In the data rows, 128 means zero.
Each row below has a hidden score, from 0 to 40, with 20 about the middle. What is it? The score is a weighted sum of the row's numbers plus the product of two more (or one squared), each taken from its middle value.
[100 119  94 104 108 117 154 207 226 210 161 119 109 119 124 109]: 15
[114  86  68 122 135 162 144 203 188 130 128 130 140 143  83 112]: 28
[ 89 144 103 107 108 115 148 223 222 191 115 130 114 122 123 139]: 18
[160 126 126 117 105 109 100 120 123 153 103 127 148 123 130 132]: 14
[200 170 134 140  95 103 115 112 110 108 129 103 101 112  97 127]: 10
[118 114 104 163 143 200 180 134 140 105  94 139 101 118 125 101]: 14
[181 195 152 115 121  92  85 116 109 101 121 135 111 124 121 103]: 19
[121 124 121 123  99 105 108  99 101 116 112 111  94 131 191 231]: 27
[141 125 123 152  91 120 129 107 106 118  98 120 131 107 115 138]: 13
[119 113 124 169 205 211 159 119  94 143 113 126 108 112 109  99]: 11
[106 109  86 133 112 119 130 201 206 203 151 117 105  93 108 126]: 9
[117 118 103 149 117  96 128 128 106 118 115 117 131  95 192 221]: 21
[ 99 124  92  98 111 133 146 194 186 197 131 120 127 150  95 124]: 22
[114 104 124 175 199 179 152 101 117  98 137 113 126 115 137 111]: 12
[112 133 124 156 118 103 106 114 133 116 127 112 160 146 108 106]: 26
[105 128 161 183 183 194 157  97 114 103 106 138 119 121 109 134]: 13
[112 117 124 107 122 112  89 126  97 125 119 131 107 102 172 196]: 19
[176 170 129  82 110 106 100 122 122 129 131 116  96 139 103 141]: 21
[167 184 163 143 105 116 106 113  97 123 122 122 105  86 141 113]: 12
[179 162 121 123 115 135 114 110 111  92 113 137 121 124 122 109]: 14
[ 86  97 109  98 136  93 130 108 108 108 112 108 142 166 121 138]: 37
[136 120 107 113 117 105 109 101 104 114 113 121  98 121 166 252]: 23
[223 207 155 129 101 125 118 112 100 110 127 127 106 132 124 138]: 17
[110 105 105 165 181 207 205 138 118 111 117 113 127 120 103 113]: 15
[111 117 106 132 108 115  99 119 120  98  93 130 116 108 165 173]: 16
[106 127 117 114 119  94 108 106 107 130 110 119 100 111 175 202]: 33
[103 132 110 143 170 173 176 154 143 139 130 103 104 139 126 137]: 18
[198 202 151 100 126 113 142 118 112  97 111 122 102  90 128 130]: 15
[119 106 160 157 120 113 112 128 118  93 191 174 153 131 123 131]: 21
[115 103 114 103 107 108  97 101 124  90 137 142 180 152 107 128]: 21
[105 128 113 132  97 119 105  99 103 115 136 136 110 148 189 167]: 20
[210 189 110 120  95 102 105  95 106 100 104  93 137 135 132 110]: 11
[113 102 121 103 123 146 160 159 160 164 156 111 104 165 137 156]: 25
[113 101 116 124 105 112 117 103 105  81 137 139 228 189 110 137]: 25
[100  99  88 120 146 201 214 135 128 131 102 119 119 139 112 116]: 21
[130 113 197 168 170 119 132  96 119 114 127 118 134 136 104 104]: 26
[115 130 124 111 109 104 114  96  96 114 111 112 118 150 146 145]: 28
[209 208 119  84 105 115 105 120 136 113 137 124 124 126 133 140]: 11
[204 203 200 108 126 110 107 105  96 120  96 127 122 132 124 125]: 24
[113 103 107 118 106 123 136 106 117 115 132 141 174 171 168 129]: 20
[113 100 125 176 194 138 141 117 112  86 124 131 111 103 120  90]: 13
[123  93 121 116 118 148 115 168 142 154  95 129 122 117 130 124]: 21
[105 108 115  98 116 115 113  94 100 119  97 137 105 110 196 216]: 25
[132 102 172 128 203 190 130 123 115  70 110 120 114  81 113 147]: 18
[166 185 168 112 110 105 119 118 102 134 131 129 135 141 110 110]: 25
[170 151 225 174 155 115  97 123 108  88 101 131  91 121 109 111]: 26
[128 119 116 101 124  99 101 102 118 121 119 118 106 138 109 128]: 25
[107  99 126  60 149 155 147 151 117 106 116 117 129 119 117 114]: 38
[114 120 110 122 107 112 103 101 114  93  81 147 114 136 215 254]: 20
[110 113 169 180 211 159 126 113  96 112 120 122 127 141 132 153]: 21
[139 102 109  98 121 104 119 118 102 113 101 129 140 133 168 130]: 20
[121 105  94 127 115 103 113 126  90 112  79 116 110 137 183 176]: 19
[110  93 128 113  87 105 115 112 115 108 168 202 214 176 158 114]: 28
[103  95 138 121 111 124 136 111 104 124 102 132 110 146 172 184]: 24
[111 110 117 117 135 148 143 159 146 144 125 117 130 121  98  96]: 20
[139 107 127 140 183 134 138 116 123  91  91 134 103 113  98 114]: 16
[ 96  92 153 145 160 138 121 103 109 134 101 102  90 126 103 116]: 28
[104 141 131 117 170 175 130 125  95  99 143 136 140 108 126 135]: 19
[234 219 146 139 135 114 117 117 119 101 104 159 115 107 109 111]: 10
[127 118 122 123 112 105 104 110 114 110 114 140 114 130 154 155]: 18
[239 236 154 135 125 101 107 113 115  88  94 107 119 118 102 118]: 11
[164 168 167  91 114 110 118  99 120  91  92 122 100 130 146 100]: 24
[116 121 125 132 152 196 200 181 157 141 120 121 116 129 156 110]: 32
[134 132  83 143 124 115 101 109 125  80 110 164 208 160 108 114]: 11
[120 126 144 164 193 156 112 103 106 136 119 149 112 105 122 100]: 13
[126 127 209 141 140 126 124 112  90 108  95 126 121  83 148 120]: 22
[123 118 198 181 165 129 127  99 119 112 126 112 135 142 139 125]: 25
[131  98 108 115 159 205 165 142 122 130  96 136 127 123 136 153]: 21
[130 119 124 145 130 103 120 106 121 122 123 142 115 111 118 119]: 16
[ 90 118 130 136 151 179 194 177 142 120 127 125 106 108 109 118]: 30
[114 119 105  92 103 116 104 107  98 119 133 133 101 117 172 196]: 19
[120 109 102 115 109  94 107 109 123 114  92 134 121 145 150 166]: 22
[106 115  85 146 166 194 187 128 142 103 110 114 116 131 132 125]: 11
[ 99 116 116 118  98  88 118 108  99 116 139 133 117 113 217 228]: 28
[108 137 119 141 131 173 174 194 160 143 119 103 131 111 130 108]: 21
[ 79 128 126 123  91  98 112 112 118 123 104 140 112 103 193 217]: 32
[101 114 128 157 173 154 184 184 156 173 113 110 106 101 123 118]: 16
[113 130 103 130 119 103 105 103 136 145 206 179 145 108 104 135]: 15
[173 163 217 139 128 123  91  97 114 119 113 116 106 123 148 120]: 20
[105 123 120 136 111 111 106  98 106 129 109 128 154 148 130 122]: 26
[122 163 121 138 124  94 132  98 106  63 123 111 108 122 115 129]: 25
[110 111 124 116 101 131 150 123 109 108 147 176 251 201 136 143]: 31
[158 150  94 135 108 105  99 106  82 116 122 133 124 147 108 112]: 15
[127 135 207 183 211 150 129 124  94  90 141  96 110 126 117 118]: 25
[120 111 128 129 104 118 113 133 136 151 237 169 165 102 124 106]: 10
[101 125 113 178 183 201 157 117 109 127 139 157 108 112  75 147]: 8
[120 133 123 131 121 117 143 164 187 196 152 116  82 117 152 140]: 16
[111 107  91 139  87 102  93 119  97 120 109 116 120 125 192 211]: 20
[122 105 126 136 130 102 139 113 113  99 105 125 123 121 155 220]: 22
[105 106 143 139  96 108 149 214 225 191 115 125 107 112 127 124]: 17
[102 122 134  75 130 127 106 112 122 135 175 157 186 172 139 122]: 27
[114 106  98 154 135 188 203 161 139 146 132 126 126 111 104  92]: 17
[129 100 128 118 126  89  97  99 120 128  97 114 120  98 152 143]: 29
[130 131 112 110 103 121  84  88  99  86 144 143 192 181 108 103]: 22
